In the rows, zero is written as 128.
M: rows in 3 groups, each row roughly a mix of its group's directions (some rows in no group):
M (111 x 10):
[[139 101 108 104 132 132 119 108 171  90]
 [129 161 155 183 131 113 109 137 130 137]
 [145 109 157 149  81 110 147 150 141 139]
 [121 103  98  73 135 140 135 102 127 115]
 [145  92 135  82 108 137 157 144 131 111]
 [115 105 143 134 133 148 151 156  78 149]
 [146  84 115  86 124  99 133 129 119 106]
 [131  94 187 113 111 128 129 147 128 119]
 [138 140 110 113 123 118 107  96 174  94]
 [154 141 112 126  91 133 172 116 160 133]
 [123  92 106 116 166 139 100 120 149  99]
 [147 114 154 144  77 111 150 139 154 131]
 [111 174 150 172 109 127 134 136 132 145]
 [103 165 106 122 169 147 113 105 112 123]
 [145  90 154 147  92 119 153 146 149 137]
 [134 159 135 141 102 158 171 125 139 158]
 [110  80 153 109 145 159 135 103 117 127]
 [110 102 168 128 170 128 104 144 108 124]
 [125 163 151 185 129 123 117 143 132 143]
 [113 159 130 131 101 142 120  73 119 146]
 [111 132  94  96 151 146  97 124  95 111]
 [115 138 147 186 148 114  99 136 120 138]
 [126 105 151 150 127 132 150 162  97 166]
 [141  76 132  91 145 142 147 131 126 107]
 [115 119  74 113 146 155 132  94 124 125]
 [116 170  98 100 158 132 105 111 113 118]
 [106 136 101  97 151 153 102 117  94 114]
 [ 99 164 153 146 108 154 104 109 106 134]
 [144 127 160 162  97 104 151 132 162 134]
 [ 97 148 160 161 147 127 134 109 117 164]
 [143 154 168 101 131 138 149 170 131 131]
 [120 142 152 142 105 131 154 152  84 157]
 [127 148 148 137 109 126 153 146  81 164]
 [115 134  95  93 141 149  96 123  94 113]
 [132 107 109 126 167 107  85 147 132 103]
 [139  70 113 149 129 158 118 139 145 120]
 [142 127 107 111 138 110  91 112 171  99]
 [140 120  97  99 152 119 102 115 167 103]
 [163  92 132 108 101 121 145 158 145 106]
 [112 158 101 111 174 138 102 112 108 126]
 [ 94 146 131 119 156 163 130 125  88 147]
 [112 149 142 185 143 121  98 121 120 144]
 [129 145 168 180 132 128 119 155 124 141]
 [155 129 117 122  93 126 169 101 161 132]
 [105  90 156  99 162 131 106 129 109 122]
 [110 160 142 185 130 144 114 124 133 148]
 [138 109 108  73 105 143 157 125 135 123]
 [114 149  95 121 150 131  75 136 105 121]
 [139  96 115  75 114 140 123 130 106 102]
 [118 141 153 145  97 120 130 160  81 141]
 [135 103 160 157  92 126 160 148 132 146]
 [140  90 160 153  90 116 138 154 125 137]
 [145 146 108 102 115 107 105 113 168  98]
 [135 160  65 136 130 123 135 109 137 129]
 [106  94 153  92 160 140 110 121 104 128]
 [101 130 120 116 169 146  96 143  92 120]
 [114 120 110 111 164 129  77 133  98 123]
 [129 107 163 172 114 122 134 149 112 159]
 [110 115 142 148 165 119 115  82 147 108]
 [109 173 109 117 158 132  99 114 100 124]
 [137 150  67 128 121 148 153 117 134 136]
 [126 154 135 110 103 127 150 146  75 147]
 [123  86 170  86 124 134 124 131 112 127]
 [129 105 120  65 118 106 129 115 133 111]
 [128 176 154 170 138 121 114 143 127 144]
 [106 106 168 118 159 112  92 123 110 123]
 [130 163 140 179 137 100 107 142 128 137]
 [149 133 142 152  93 115 167 130 166 132]
 [150 145 109 110  86 159 142 102 137 151]
 [124 159 152 187 135 133 118 144 130 141]
 [138 140 119 196 109 124 131 134 143 127]
 [140  92 155 147  91 122 154 157 137 137]
 [157 109  82  89 128 136 129 135 140 105]
 [129 101 121 137 179  97 108 151 139 114]
 [112  95 160  80 137 137 115 114 108 130]
 [135 120  98  67 120 111 138 115 136 112]
 [141 159  78 145 106 137 150 116 151 126]
 [134 146 118 108 110 164 160 145 108 166]
 [122 176  99 103 154 127 108 103 123 122]
 [123 183 109 119 144 113  92 110 127 122]
 [126 154 156 177 110 107 133 145 146 146]
 [130 142 165 170 112 114 145 132 148 162]
 [119 110 127 100 130 136  76 129  94 106]
 [133 153 149 177 113 108 116 136 154 153]
 [136  96 121  79  97 144 153 115 133 119]
 [139 160  83 146 100 143 153 120 143 140]
 [111 115 131 118 146 118  68 132  98 113]
 [129 132 148 135 106 111 135 175  91 155]
 [147 138 108 108 124 103 100 119 175 103]
 [127 110 192 123 118 118 123 160 130 124]
 [113 167 108 123 173 136 104 105 112 135]
 [152  90 149 133  84 108 136 149 145 125]
 [123 165 146 185 129 145 122 132 130 147]
 [105 125 161 119 157 153 126 167 110 154]
 [111 166 113 141 174 127  95 113 128 137]
 [134 146 128 164 119  98 157 110 171 130]
 [137 166 156 179 125 117 123 150 134 136]
 [133 180 124 172 115 143 138 130 145 142]
 [139 110 104 104 137 120 103 118 170  91]
 [152 132 125 127  94 135 181 119 157 139]
 [116 153 163 177 136 113 100 135 128 139]
 [109 136 111 111 158 145  90 150  89 126]
 [136 119 100 110 160 122  98 109 167 105]
 [121 181 102  99 140 131 118 101 116 116]
 [113 125 111 109 153 127  74 126  93 128]
 [106 145 147 130  98 123 101  84 102 143]
 [104 124 117  98 152 145  93 120  85 121]
 [143 160 152 177 105 121 134 150 137 141]
 [115 116 120 100 145 138  85 145  87 114]
 [136 149 139 146  92 116 151  98 142 168]
 [126 104 176  90 141 137 133 159 123 120]]
which group is each row in? (one row of each group first):
[136 108 102  67 126 130 143 112 127 112]	G
[153 133 133 145  92 117 168 120 167 135]	Q
[134  95 158 153  90 130 160 148 137 136]	W

[138 114 168 154 107 110 166 125 155 137]	Q
[114 164 146 146 110 147 165 131 118 164]	Q
[140 146  67 149 135 104 130 119 140 116]	G
[134 132 185 146 130  96 108 151 130 120]	G
[114 151 167 178 120 115 130 135 138 149]	Q
[136 110 109 121 142 127 111 111 184  98]	W
[143 137 132 131 107 149 189 134 148 144]	Q
[112 135 119 114 161 147 137 136  74 150]	W
